A single turn carries every row of the set below to another of its rows. Some are shown first; where does it send the rows asked next?
q_321: [ -9 -29  13   5  -3   9 -20  53 -20 -11  -9 -14  58 -10  40 -50  12   3
   5 -13 -29 -41  -7  13]
q_911: [ -6   6 -27  17   8 -11  16 -16  26  -6  23 -32   8   5  16  11  59  -3
 -13 -32 -21  -6  43   4]
q_125: [  7  -2 -35 -43  42 -40 -23 -30  13 -61 -27  16  14  12  20   4 -13   2
   8 -11  13 -35  12  27]
q_59: [ -8 -16 -20  32  25  21 -59 -13  -1 -25 -37  -6  36 -10 -13 -50  16 -24
   6 -24  16 -31  -2 -21]
q_858: [-22   4 -42   3   1   3  18   4   8 -34  12 -31  12  -1  11   8  61 -30
 -14 -34   0 -22  44   2]
q_32: [  2 -37  11  11  -7 -23 -60  54   0   5 -28 -11  47  -9  30 -13   5  -5
   7 -30 -47  -2  20   5]
q_599: [  6 -26 -10  19  20  -3 -85   6  27 -11 -26  -5  42   1 -21 -15  -4 -19
  14 -28  12   0  28 -36]
q_442: [ -1  -1 -20   0   6 -11  21   7  29  -6  46 -34  25  14  16  22  47   5
  -4 -27  -8  -2  46  -7]
q_968: [ 31   7  -2 -25  27 -35  27  18 -29  45 -22 -28  15  38 -15 -18   5  14
   7 -20 -29 -60   6  -2]
q_905: [  5 -10 -28 -37  41 -45  -9 -40  -3 -52  -5   0   6  11  19  -2 -13  22
   9  -4  19 -22 -16  28]
q_362: [ -2 -36 -54  -1  35 -52  -5  -9  -5  31 -34  30   0 -30  -9  24   2 -35
   5 -23  -3 -14   8 -28]
q_603: [  4 -30  28  -1   0  -8 -35  57  -1  10   2 -12  60   5  38 -27  -1  15
   9 -15 -43 -17   6   5]
q_597: [-16  -2 -35 -18  -2   1  21  22  13 -33  35 -33  30   3  11  17  43 -20
 -12 -30  11 -12  50  -9]
q_287: [ 31  -8 -16 -32  10 -60   0  38 -29  43 -31 -39  12  29 -29  10  -5   3
   6 -28 -16 -27  22 -12]
q_538: [ -5 -33 -12  -6  16  14 -63  29  10 -27   1  -3  60   4 -20 -24 -15 -16
  14 -20  40 -17  17 -44]
q_274: [  2 -15 -24 -26  56  -8  41   5   4  23   9  45  38  -4   9 -11  -6 -12
  12  -1   7 -65  -1 -41]
q_54: [ -3 -21  17  -3   0   5 -38  61   7  -9 -21   0  66   2  41 -36   7  -5
  10 -21 -39 -42  19   5]
q_134: [-15 -39   6 -12 -16  -4 -38  72 -22 -17 -13 -15  58 -14  29 -27  -1 -10
   3 -22 -18 -23   3   4]
q_693: [ 12  -5 -28 -51  47 -47 -27 -27  26 -52 -18  19  18  20  20  12 -20   8
  11  -9  10 -29  21  20]
q_417: [ 12  -9 -21 -15  59 -19  24  -5  28  37  -5  52  34   4  13   3  -2 -10
  16 -10 -14 -56  19 -34]
q_519: [ 10 -15 -30 -49  42 -53 -27 -22  12 -56 -13   8  13  13  15  18 -24  11
  12  -8  20 -14  10  17]
q_543: [ 14  -7 -36 -37   6 -44  -4  44 -34  12 -62 -27  13  22 -30   0   4 -30
   2 -37  -5 -53  35 -10]
q_813: [-12 -37  -3  14 -11  -5 -48  47 -23 -13 -41 -14  42 -20  29 -34  16 -20
  -1 -26 -34 -25   2  17]
q_150: [  8  -7  -1  18  35  27 -62   2  34 -17 -23  12  58  13  -7 -43   6 -17
  17 -22   6 -41  27 -33]
q_647: [ 17 -21 -18 -10  53 -43  11  -9  24  55  -4  42  24  -3   3  21  -5  -2
  14 -11 -15 -26  17 -39]
q_952: [ 13 -28  11   6  31   2 -57  14  23   7  22 -11  58  17 -14 -21 -17  18
  19 -11  18   1   6 -44]
q_8: [ 16  -1 -27 -13  11 -43   8  11 -50  30 -54 -35  -4  17 -22 -14  17  -7
  -4 -28 -19 -48   4   5]
q_304: [  8  -1 -27 -36  49 -39 -10 -46   7 -51 -14  12   9  17  26  -7  -9  20
   9  -1   8 -38  -8  30]
q_153: [ 12 -14 -21 -43  43 -50 -13 -33   7 -43   3   2  12  18  20   9 -21  30
   8  -3  15 -16  -8  22]
q_24: [-11   4 -26   0   9   8  36   1  15 -22  41 -32  26   9  20  -1  55  -6
 -10 -25  -4 -27  35  -1]
q_814: [ 15  14 -24 -30  21 -17  21  28 -34  14 -50 -19  21  29 -13 -30  15 -18
   5 -27 -15 -86  19  -1]
q_942: [  6 -21  20  25   3 -10 -41  33  -1  16 -24  -8  47  -5  39 -35  19   8
   5 -23 -59 -20   5  17]
q_888: [ -8  -3 -38   4  -2 -19   2   7  24 -17  17 -32  13   3   9  30  54 -18
 -11 -36  -7   9  56  -3]
q_687: [ -6  10 -24  -3  10   4  20   8  37 -20  26 -23  29  14  21  10  54 -13
  -7 -32 -13 -25  63  -6]
q_50: [ 10  -2 -32 -32  46 -44 -23 -47  12 -52 -27  13   6  13  22   3  -8  11
   8  -9   3 -31   2  30]
q_642: [-10 -42 -59 -14  28 -40  13   4 -27  14 -20  23   9 -36 -10  14  -4 -32
   4 -14  23 -19 -10 -33]
q_322: [ 25   4 -14 -51  20 -34  12  54 -12  24 -25 -17  34  43 -20   0  -7  -6
  12 -24 -10 -64  37 -19]
q_178: [ 10 -14 -25 -54  41 -46 -14 -17  10 -53   2   7  21  20  17  11 -28  21
  11  -2  22 -21   2  18]
q_209: [ -7 -45   5  13 -12 -22 -42  45 -29   5 -16 -26  39 -20  27 -29  11   4
   2 -23 -34  -3 -10  15]
q_366: [-14 -29 -55 -19  37 -16  23   1 -25   1 -24  34  21 -34  -5  -5   0 -39
   3 -14  23 -56  -7 -29]
q_633: [  3 -17   2  21  29  31 -28  -5  -7  -5  16 -14  53   4 -10 -57   0  10
  12  -5  21 -32 -25 -28]
q_466: [ 14 -11 -22 -43   7 -35  25  42 -54  20 -21 -39  20  23 -27 -11   1  -4
   5 -22   5 -54   3 -10]
q_498: [ -6 -25 -45 -36  43  -7  29  20  -5   4  -7  44  37 -13   0   1  -7 -33
  11 -10  26 -60   5 -39]
q_460: [-16 -10 -36   2  -1 -13  20   3   1 -17  34 -44  11  -9   7  14  52 -10
 -14 -29   4   5  29   0]
q_985: [  9 -26 -31   8  51 -47   6 -24   6  51 -20  34   3 -18  -2  16   4 -13
   8 -18 -15 -16   2 -29]
q_237: [ 30  11 -12 -18  25 -43  -6  19  -6  39 -58 -17  10  34 -21  -3  12 -10
   4 -33 -37 -58  42  -3]
q_954: [ 10 -12   3  45  35  10 -54 -31   8   6 -12 -11  29   2  -9 -48  13   8
  11 -18  -5 -15 -10 -22]
q_827: [  3 -39  -5  22  16  -2 -53  -1 -13  -1  13 -27  36 -10 -22 -28  -6   7
   9 -15  27   9 -24 -32]

q_642 goes to q_647
q_968 goes to q_466
Now these:
q_32 goes to q_54
q_597 goes to q_888
q_633 goes to q_827
q_178 goes to q_519

